In the rows, 128 means zero.
Each path below is one point turned by a fixed rotation once a step. After each direction that follows a path, write how fast that rotation turns it, in deg/step (0 if it stays still).
Each turn is a multiple of 5 degrees from 10 to 175, or 0.
Each row of a path follows its step; steps can be skipped.

step 0: [119 131 135 126 131 126 120 106 128 129 117 127 124 146 126 135 121 123
 133 132 123 123 124 124 127 128 126 125 129 125 128 125 133 123 137 133
 138 136 130 125 143]
step 3: [131 122 129 128 120 123 127 127 140 132 130 135 121 126 129 134 134 138
 136 123 133 141 136 134 128 128 126 144 126 137 131 118 119 121 131 136
 130 143 127 115 129]
step 4: [134 140 133 118 127 119 130 124 142 138 130 124 117 128 132 128 122 134
 125 113 127 134 131 137 131 133 115 127 122 140 131 118 129 129 122 133
 123 134 130 124 135]
step 6: [125 129 133 125 133 116 124 121 138 135 126 123 126 133 137 123 111 127
 119 115 135 127 130 128 125 130 119 122 139 132 138 126 121 137 120 131
 127 129 120 138 127]
step 8: [130 134 132 131 138 120 117 120 134 126 123 134 132 125 139 134 129 129
 124 111 133 120 125 130 117 129 130 125 149 128 131 135 121 131 133 137
 135 134 128 128 126]
step 9: [117 139 129 129 134 127 115 123 125 132 124 134 134 130 117 132 127 129
 129 115 132 128 116 136 126 137 128 129 133 126 113 133 123 126 132 133
 138 140 137 117 136]
step 10: [130 137 128 128 132 129 121 118 134 130 124 142 131 128 137 127 130 125
 125 122 121 147 125 140 122 130 131 131 137 118 130 127 114 128 136 130
 133 137 129 116 124]
step 11: [115 134 129 124 134 120 133 116 128 138 123 128 129 123 120 124 118 129
 129 123 118 140 119 139 123 131 124 131 118 118 129 119 123 125 127 130
 135 138 133 121 136]
step 12: [126 121 123 130 122 126 130 111 137 131 123 138 128 129 137 124 121 132
 133 129 117 137 121 126 126 121 124 125 124 122 143 121 122 123 135 133
 128 136 124 112 134]
step 13: [122 118 125 120 128 113 123 118 138 142 125 123 126 126 132 130 124 131
 120 125 123 120 123 126 123 124 116 124 113 125 132 122 125 123 132 131
 136 136 127 133 140]
Speeds:
[128 127 123 127 127 130 130 128 130 129 128 127 128 128 132 127 127 132
 125 128 128 124 127 128 128 129 125 129 126 132 127 128 126 127 124 127
 125 130 125 130 127]
40
[127 129 128 129 134 129 129 125 123 128 130 128 128 129 129 128 128 127
 125 130 125 128 125 128 127 129 131 131 130 128 126 131 129 128 129 129
 125 132 125 126 129]
35

step 1: [125 125 132 125 135 120 122 121 125 132 122 114 122 137 123 136 128 136
 134 129 125 119 136 130 113 124 131 119 147 134 127 120 125 118 125 124
 124 122 125 133 127]
step 2: [118 116 134 116 123 128 134 138 129 135 127 113 124 121 129 142 132 136
 135 127 115 126 126 122 115 131 127 124 137 133 120 126 125 120 131 126
 129 122 121 131 124]
step 3: [115 125 131 113 122 133 127 141 119 133 125 125 127 123 138 134 140 127
 121 132 122 127 128 126 127 127 135 126 119 143 115 124 124 130 141 123
 126 125 131 133 127]
step 4: [124 139 127 117 123 123 125 128 119 126 129 124 128 139 124 132 127 125
 111 130 121 119 123 120 133 125 138 126 115 146 120 139 127 126 136 128
 128 124 132 129 127]
step 5: [131 135 133 133 125 111 123 123 121 125 142 127 136 141 131 129 120 140
 124 135 129 120 125 123 127 129 129 126 125 141 125 132 133 118 139 126
 121 124 124 131 118]
step 6: [121 128 136 128 116 121 129 123 125 140 136 131 144 131 131 130 119 137
 126 128 130 127 119 133 119 124 124 116 138 138 126 120 135 120 121 132
 117 125 123 120 117]
step 7: [117 130 134 119 124 133 116 128 129 130 123 129 133 128 129 132 125 129
 126 127 123 133 122 136 118 132 137 108 147 137 130 119 121 128 126 133
 118 129 124 133 125]
step 8: [119 131 133 111 126 137 118 128 130 118 128 120 129 131 123 136 123 126
 136 122 117 140 128 117 120 126 128 123 134 139 125 133 113 128 130 129
 123 122 123 134 129]
step 11: [124 125 133 126 127 124 128 121 125 126 133 126 138 135 131 133 121 140
 118 126 131 115 113 131 143 141 141 127 127 134 128 125 122 119 125 122
 122 131 117 133 127]
step 13: [129 131 122 118 129 132 124 132 132 120 127 117 132 125 123 114 128 136
 130 120 129 130 124 140 113 131 131 109 129 135 118 125 126 124 128 131
 118 121 125 120 126]
Speeds:
[131 128 131 129 132 127 127 126 127 127 128 129 126 128 126 129 124 128
 130 126 129 125 131 127 126 126 129 127 123 128 129 127 131 129 129 128
 128 122 128 126 126]
80
[125 126 129 126 127 127 129 128 127 130 132 130 128 128 131 128 128 128
 132 130 131 132 129 126 129 129 125 131 125 126 126 126 127 126 129 128
 128 125 124 127 127]
115
[124 128 129 127 127 128 127 130 127 128 131 127 126 127 124 128 130 128
 129 128 126 124 127 125 131 128 129 132 127 128 127 125 132 132 129 126
 130 129 129 131 131]
55
[127 130 129 126 126 131 127 128 124 126 129 127 131 129 130 128 126 126
 125 128 130 128 132 126 128 129 132 129 127 124 129 127 126 128 126 132
 128 127 130 131 131]
90
[130 125 128 124 127 127 127 133 130 131 124 127 127 128 128 130 128 128
 128 124 127 131 131 126 131 130 128 131 128 129 129 129 126 130 131 128
 127 126 131 128 127]
60

step 0: [133 140 137 123 120 130 134 122 116 129 131 122 130 129 122 133 126 125
 141 126 127 133 129 124 138 141 128 127 134 132 132 117 116 136 128 129
 135 135 125 119 126]
step 1: [132 123 126 131 121 134 130 118 112 126 125 118 141 124 128 126 125 127
 127 126 118 127 123 129 129 136 128 122 126 132 125 127 117 126 125 138
 143 130 126 116 136]
step 2: [136 122 127 132 139 134 134 128 124 133 130 132 122 120 129 123 124 125
 122 134 112 131 126 122 122 136 126 126 115 139 119 130 123 128 124 137
 136 138 132 123 136]
step 5: [139 132 129 126 134 138 137 130 123 131 124 117 135 122 124 127 138 128
 120 125 131 117 127 135 134 135 128 126 124 126 114 125 118 131 119 130
 131 133 136 137 135]
step 6: [136 122 131 141 137 135 141 131 123 138 131 125 125 125 127 122 142 137
 123 128 133 125 126 115 126 134 126 123 127 124 118 130 125 132 123 124
 133 119 133 127 133]
step 7: [125 126 134 130 131 125 138 127 130 142 134 132 130 134 118 127 132 140
 123 134 132 128 111 123 119 136 122 127 119 133 126 123 123 128 125 126
 125 116 127 124 124]
step 10: [130 125 121 136 128 133 128 132 130 143 121 123 139 134 128 128 132 124
 136 135 129 123 125 125 127 145 133 119 128 132 119 133 128 132 134 118
 122 125 131 117 129]
step 11: [124 117 127 125 134 126 127 124 136 132 128 126 128 138 138 116 124 129
 142 130 130 123 117 122 124 147 130 131 121 130 117 128 125 130 129 125
 128 124 120 128 130]
step 12: [135 128 136 115 131 123 121 120 136 135 129 132 126 129 132 133 129 131
 140 128 125 129 127 119 135 138 137 132 118 131 122 112 125 132 131 128
 138 124 118 131 127]
step 13: [142 135 130 125 125 133 122 124 126 129 129 132 143 128 128 136 126 124
 134 120 121 132 123 121 139 135 131 117 134 132 123 113 132 129 126 122
 134 123 124 120 130]
Speeds:
[131 128 130 131 128 127 128 126 129 127 128 130 127 126 131 131 129 128
 130 127 127 131 125 130 125 124 129 129 125 130 127 125 128 127 126 131
 123 125 127 126 131]
70
[127 131 128 129 132 129 132 128 128 124 133 126 128 129 129 126 126 124
 132 126 128 127 127 127 128 127 126 131 129 125 124 126 128 128 128 127
 126 130 129 127 127]
130
[124 128 128 131 123 129 128 128 129 129 132 128 131 129 128 128 128 133
 129 131 128 129 129 126 127 127 127 129 128 128 130 126 125 131 128 128
 126 131 132 129 130]
40
[127 126 128 126 128 130 131 130 128 131 132 128 124 129 131 125 130 127
 129 129 130 130 126 130 127 131 125 129 128 133 133 130 131 128 130 126
 127 127 127 128 129]
90

step 0: [120 115 117 122 129 118 122 133 128 125 123 130 125 131 124 136 142 127
 132 134 132 125 137 133 119 131 138 138 133 134 126 133 133 125 142 133
 124 118 126 132 131]
step 1: [124 135 116 120 119 130 133 123 135 131 123 133 115 127 126 133 139 139
 134 132 115 133 134 121 122 134 120 123 130 125 117 133 129 119 125 120
 131 129 139 133 125]
step 3: [115 131 112 127 130 134 133 141 137 113 133 130 128 124 121 136 129 119
 129 125 119 126 127 131 117 124 125 122 129 122 129 132 122 132 134 134
 123 128 138 134 134]
step 5: [124 131 119 132 139 126 124 128 136 121 121 114 112 120 128 125 137 126
 136 130 129 131 136 140 124 130 129 116 127 122 122 121 126 132 136 127
 129 136 117 131 125]
step 6: [130 125 123 131 127 118 142 120 123 118 128 119 125 119 128 132 125 134
 122 124 116 133 126 127 125 142 133 125 135 122 129 126 135 133 140 130
 124 129 143 126 138]
step 7: [130 126 115 123 126 126 117 133 128 125 115 121 131 123 131 125 131 122
 121 126 129 134 137 137 130 126 129 121 129 131 128 133 139 114 135 127
 110 122 131 137 132]
step 8: [125 138 129 127 131 128 134 131 133 135 118 126 124 120 123 138 132 131
 128 130 116 144 137 129 118 128 132 113 126 123 127 122 134 132 121 126
 129 113 134 122 127]
step 10: [123 132 121 128 128 137 133 131 129 110 117 132 124 120 128 122 122 121
 133 129 124 131 125 123 124 137 118 111 121 130 137 128 129 120 117 131
 121 132 135 127 127]
step 12: [122 123 122 132 134 121 121 128 143 122 123 131 120 125 128 123 137 123
 136 140 126 126 133 124 115 138 126 131 126 118 136 136 137 129 135 129
 125 125 131 132 115]
step 13: [133 121 124 122 118 127 137 118 121 123 114 129 116 128 128 128 127 144
 138 127 132 136 132 123 125 145 127 129 129 136 133 127 132 126 132 119
 128 124 134 124 130]
Speeds:
[128 128 132 125 131 128 129 125 129 126 127 129 124 128 128 129 132 131
 132 126 128 129 128 127 126 128 128 131 127 127 126 125 129 123 128 128
 131 129 125 128 128]
90
[131 126 128 127 130 129 127 127 125 128 131 130 131 124 127 129 129 127
 127 129 126 124 130 127 126 130 128 130 128 124 128 129 127 126 132 128
 130 128 133 132 126]
125
[127 133 130 125 126 128 133 128 129 131 128 128 130 128 133 128 127 129
 128 127 125 129 128 128 127 132 130 130 128 129 132 126 125 129 129 125
 130 128 130 129 131]
155
[127 130 127 126 132 131 130 130 126 125 130 127 131 130 130 128 125 126
 130 127 130 131 128 128 126 130 128 129 128 128 127 129 127 130 126 131
 129 133 127 126 123]
55

step 1: [133 122 127 132 125 124 138 132 132 120 130 112 129 122 129 123 137 134
 129 135 122 137 127 140 118 132 134 135 137 136 133 133 132 138 127 145
 132 115 128 136 129]
step 2: [124 125 133 130 135 130 139 124 115 129 124 120 118 130 129 136 125 137
 123 129 130 137 131 139 123 120 136 130 136 140 122 126 125 138 142 121
 135 118 132 136 134]
step 3: [119 132 132 123 129 123 136 127 127 125 119 131 112 142 129 126 123 123
 123 131 124 148 135 127 138 125 131 119 136 137 126 132 122 138 123 133
 132 133 122 133 126]
step 4: [115 132 125 129 126 121 128 143 126 122 127 120 130 143 140 130 125 131
 126 139 126 135 121 129 122 121 123 127 127 129 132 122 115 140 121 127
 121 133 133 132 115]
step 7: [131 127 137 131 133 122 126 137 127 127 136 127 127 141 128 132 113 128
 133 120 122 128 119 130 132 136 129 121 130 149 120 126 135 133 132 136
 121 118 124 139 132]
step 8: [130 134 129 124 120 123 135 130 133 123 129 118 115 134 126 115 131 131
 135 127 129 120 126 136 120 133 136 121 131 145 126 123 119 136 122 142
 131 122 128 133 119]
step 9: [119 141 140 128 134 132 130 133 128 120 126 116 125 130 131 129 125 137
 117 133 131 126 129 135 121 119 128 135 130 140 134 125 121 123 129 130
 146 115 128 131 122]
step 10: [120 128 128 124 141 127 127 124 130 118 116 117 123 131 124 144 132 123
 124 130 138 141 133 122 136 125 126 124 123 141 124 130 113 126 126 136
 132 124 127 131 133]
step 12: [127 125 127 125 128 124 130 137 122 115 127 114 128 131 132 127 129 121
 126 129 119 124 134 137 129 132 117 140 131 134 138 118 132 134 123 143
 111 123 129 132 132]
step 13: [126 125 113 131 126 132 128 124 115 130 122 117 113 122 137 127 126 122
 117 124 129 120 129 140 123 120 131 130 126 143 123 120 129 128 132 128
 120 117 124 133 128]
Speeds:
[131 130 122 129 129 128 128 129 123 127 130 128 128 128 131 129 132 130
 128 127 130 128 126 129 126 129 131 126 125 128 127 127 125 129 128 125
 130 129 131 129 126]
160
[126 130 124 125 127 130 130 128 131 129 126 128 130 131 128 125 129 127
 127 128 127 128 126 130 124 130 126 130 127 129 131 125 130 127 124 126
 127 124 128 129 126]
90
[130 124 129 128 126 127 130 130 127 127 126 127 127 127 126 127 129 134
 132 130 127 123 129 130 128 127 126 130 129 126 132 126 126 129 127 129
 129 127 129 125 128]
100

step 0: [128 124 129 131 138 132 127 124 124 131 140 128 122 131 123 134 136 111
 131 137 137 121 120 129 134 131 121 124 132 122 118 144 126 127 123 125
 123 123 118 130 116]
step 3: [123 125 128 134 124 136 122 137 132 126 142 115 118 121 119 143 133 120
 124 127 131 118 121 126 131 134 122 115 129 121 131 137 123 128 126 121
 127 131 127 120 127]
step 4: [136 122 122 125 135 121 126 130 122 136 138 127 107 123 129 129 133 125
 123 129 130 124 122 135 122 123 125 118 128 132 127 148 129 126 126 133
 117 131 128 136 130]
step 5: [141 130 128 118 132 128 131 128 138 133 130 121 132 127 137 120 125 121
 126 132 143 128 123 131 121 123 129 118 139 133 132 138 132 124 137 134
 131 131 112 134 132]
step 6: [125 127 120 127 127 131 125 142 141 126 125 114 124 124 134 133 122 123
 131 134 133 127 121 126 123 140 124 118 138 130 144 127 120 127 129 120
 136 134 123 122 124]
step 7: [122 130 121 122 130 130 122 135 135 134 127 120 113 126 122 139 136 128
 130 133 127 120 123 140 130 127 114 130 134 130 140 136 123 129 116 133
 117 131 133 128 129]
step 9: [128 123 121 124 137 129 133 126 130 133 123 124 127 136 140 124 127 121
 135 131 139 133 122 124 123 146 130 120 125 129 137 140 123 121 129 128
 135 127 117 132 116]
step 10: [123 128 122 121 132 139 140 129 136 130 129 114 129 128 120 135 127 126
 126 133 128 123 130 130 127 142 110 132 132 140 139 134 128 128 127 136
 129 123 126 129 118]
step 12: [130 120 122 128 132 128 127 123 122 136 134 122 117 135 137 126 129 121
 123 116 134 131 123 126 131 128 124 115 118 119 130 148 127 117 123 132
 125 130 123 131 127]
step 13: [132 120 127 121 131 137 138 127 139 128 137 119 134 126 132 127 122 122
 127 127 127 124 121 121 120 132 122 123 130 141 126 148 137 123 133 128
 125 130 119 137 126]
Speeds:
[127 128 127 131 126 128 125 126 131 129 132 130 128 127 125 127 130 130
 125 129 126 127 125 130 128 133 125 129 130 129 128 127 128 132 127 126
 127 128 129 129 125]
100
[127 132 127 127 131 127 132 126 128 129 127 128 128 127 129 125 128 130
 125 132 126 131 131 128 131 129 126 127 132 130 127 128 127 129 132 125
 132 129 126 128 127]
85
